In the data rows, 128 means zero.
Some points, each followed by its number:
[109 146  85 106 102 162 149 114  97 115 148 127 159 116 134 132] 0
[ 86 145  75 115 119 113 255 130 175 106 217 111 114 143 118 102] 1
[169 126 148 106 110 120  75 123 116  82  89 147 128 145 113  83] 2
[ 93 123  92 141 102 125 203 109  99 149 162 103  99 140 112 153] 3
[195 163 116 165 109 125 185 146 113 134 136 177 130 114 133 117] 4
[ 87  98 122 152 104 128  79 120 167  98 184 149 148 143 104 118] 5
[120 151 139 127 101 141  94 129 113  91  81 180 118 133  97 199] 6
[187 159 120 175 130 127 196 116 128 134  96 132 119 127 107  88] 7
[116 144 100 100 100 140  92 108  97 102 162 132 129 125 103 104] 8
[132  98 142  92 163 116 220  78  99 105 140 174 118 165 104 103] 9
[179 143 102 134 121 114  92 166 119 111 138 101 130 144 103 150] 10
[ 97 135  85 100 129 117 130 116 129 105 188 113 137 130 107 100] 11
[215 152 103 160  99 121 107 138 121 168 132 136 121 125  98 120] 12
[120 106 186  88 143 143 152  87 172 123 129 187 139 136 113 129] 13
[ 96 136  98 120 113 124 203 141  90  97 159 121 101 144 101 125] 14
[190 150 106 150  93 135 177 123 107  96 131 136 115 109 155 124] 15
[144 130 138 101 255 137  71 130 174 153 124 172 100 117 159 185] 16
[146 146 131 101 205 124  70 125 105 175 136 133  98 132 125  87] 17
[ 89 138  74  98 117 118 173  96 134  77 131 133 110 151  91 154] 18
[ 94  94 101 192 104 109  81 160 153 153 125 108 196 132 127 150] 19
[ 91 133  83  95 130 117 126 116 130 104 191 111 139 130 107  99] 20
[138 116 211  90  91 120 157  94 142 149  80 112 102 114 126 114] 21
[167 147 111 107 187 101  95 128 114 126 172 147 113 122 111 128] 22
[ 94 132  91  95 128 117 128 115 131 107 185 110 136 129 108 100] 23
[153 135  80 127 134 123  84 138 158  99 137 100 122 107 135 158] 24
[144 144 120 113 245 137  84 108 147 128 123  98  96 124 131 132] 25
[ 90 113 183 157 151 121 168 150  94 111  78 135 105 114 132 104] 26
[131 151  93 112 158 152  86 156 176  91 182 112  94 118 143 121] 27
[153  78 165 103 146 170 124 102 107 135 150 217 178 125 121 152] 28
[133 152  92 112 160 154  78 159 182  91 184 111  94 116 146 120] 29
[ 95 115 117 139  96 138  82 166 173 197 166 108 159 145 142 125] 30
[180 138 100 132 119 114  94 177 120 111 136 105 129 143 106 147] 31
[152 147  97 112 107 128  94 119 150 140 220 127 111 115 117 106] 32
[181 165 102 161 109 132 217  92 236  89 104 138 111 117 106 129] 33
[161 155  97 153 137 129 219  98 255 101  96 129 158 142  98 147] 34
[181 162 105 157 109 132 208  94 230  88 103 138 112 119 107 127] 35
[150 150 130 106 203 124  66 129 105 178 135 129  99 130 125  88] 36
[ 83 100 107 138 104 126  87 124  87 104 125 137  98 125 132 149] 37
[ 91 121 100 139 100 124 205 107  97 158 160 101 101 140 109 153] 38
[191 174 117 184 105 123 224 154 108 118 136 149 119 139 117 102] 39
[195 177 104 176 107 124 185 131 117 141 142 161 124 122 101 108] 40
[129 129 245  86 102 135 132 107 120 144 117 109 142 132 106  97] 41
[ 88 104 115 128  99 136  82 127 158 106 140 122 147 122 124 132] 42
[ 96 133  84  98 130 117 128 116 131 103 184 111 140 131 108 101] 43
[ 87 109 209 190 129 145  99 116  88 196  90 117 130 109 155 243] 44
[144 146 114 114 242 139  78 107 150 136 119 101  98 124 126 134] 45
[ 99 138  80  99 132 119  86 142  81 144  85 120 134 117 134 115] 46
[181 157 117 171 130 128 190 113 127 135  92 131 117 128 111  89] 47
[188 172 105 175 107 123 183 129 118 140 147 162 124 123 104 108] 48
[ 90 133 112 136 106 119 184  98  89 119 176 127 115 138 148  90] 49
[146  81 202 117 124 161 173  97  77 126 139 103 136 126 107 249] 50
[180 134  89 142 139 117 159 120 144  99  77 116 153 145 125 131] 51
[ 94 109 203 156 143 129  89 114 154 124 105 149 127 119 147  89] 52
[138 115 166 106  82 126 122  88  91 213  98 125 101 145 218 201] 53
[125 122 209  77  95 124 114 102 140 118 246 118 113 114 179 123] 54
[206 161 100 168 102 128 134 156 101 133 144 161 130 118 116 144] 55
[192 157 114 164 115 126 189 141 123 133 134 172 131 116 130 120] 56
[ 89 125 221  99 152 114 193 118 141 108  96 110 141 138 161 134] 57
[ 94 113 202 189 127 144 100 118  88 195  96 118 130 110 152 236] 58
[110 148  71 102  96 155 124  92 101 129 106 142 124 116 123  80] 59
[126 122 205  79  94 124 116 101 139 120 236 117 113 116 178 128] 60
New points follow, each followed by the numbers of its two nearest points above by angle, nearest first.
[ 91 126 214  99 149 115 187 121 140 108 101 113 139 138 156 133] 57 21
[ 92 107 201 159 140 131  90 116 153 124 100 149 128 120 147  90] 52 26
[110 149  82 104 102 163 153 113  93 115 149 129 162 115 135 128] 0 59
[164 147 110 107 181 104  95 126 115 126 169 146 115 122 112 127] 22 17
[ 90 113 186 156 153 121 164 147  95 111  79 133 105 114 132 105] 26 57
[ 91 108 190 148 159 133  93 132 163 109 102 132 178 113 181 102] 52 57
[ 97 122 165  97 174 106 218 115 128  97 139 100 152 136 193 128] 57 9
[115 149  74 108  97 153 131  96 102 128 108 142 123 117 122  82] 59 0
[ 90 134  98 127 113 123 184  99  89 141 117 141 123 123 169 104] 49 3
[ 88 102 116 127 100 136  81 127 162 102 142 122 150 121 120 134] 42 5
[ 98 127  82 107 138 120  94 119  72 132  93 120 137 124 146 135] 46 37
[162 124 146 107  88 140  74 115 126 137  84 115 149 148 127  85] 2 41
[ 93 120 170  95 170 107 219 115 129  97 146 100 149 135 192 124] 57 9
[ 97 125  89 110 136 121  93 121  79 133  93 121 137 124 145 131] 46 37
[148 132 134  98 255 138  69 131 175 154 125 172  99 117 160 190] 16 45
[170 132 170 109 100 125  63 111 117 116 118 151 136 152 141 130] 2 41
[149  77 207 118 126 164 168  96  77 126 140 109 140 125 108 252] 50 44
[107 134  84 100 163 138  87 109  91 172  79 123 147 130 126  91] 46 17
[ 91 114 198 179 145 140  95 136 157 144  71 127 147 120 144 106] 52 26
[155 128 143 112 109 113  67 127 123  86  97 139 142 136  94  92] 2 8
[ 86 147  72 114 121 112 255 131 179 105 222 107 113 143 119  98] 1 14
[101 139  75 100 143 127 143  81 209 184  82 131 145 137  99 129] 34 33
[ 94 114 179 155 149 121 163 147  95 109  79 137 105 114 134 105] 26 57
[ 90 135 112 135 108 117 191  96  88 119 178 128 114 139 149  88] 49 14
[120 109 182  89 141 143 149  89 170 123 126 185 139 136 112 133] 13 28
[156 148  98 113 106 129  91 120 154 141 226 128 111 114 117 104] 32 27
[162 146 119 105 185 105 122 151 118 126 167 144 115 124 111 133] 22 17
[ 91 131 234  81 151 171 255 255 181 117  84 101 136 145 116 200] 57 26
[ 92 115 190 175 145 139  96 133 165 148  73 129 147 120 143 106] 52 26
[131 128 255  85 101 135 134 107 121 144 119 107 143 132 105  91] 41 21
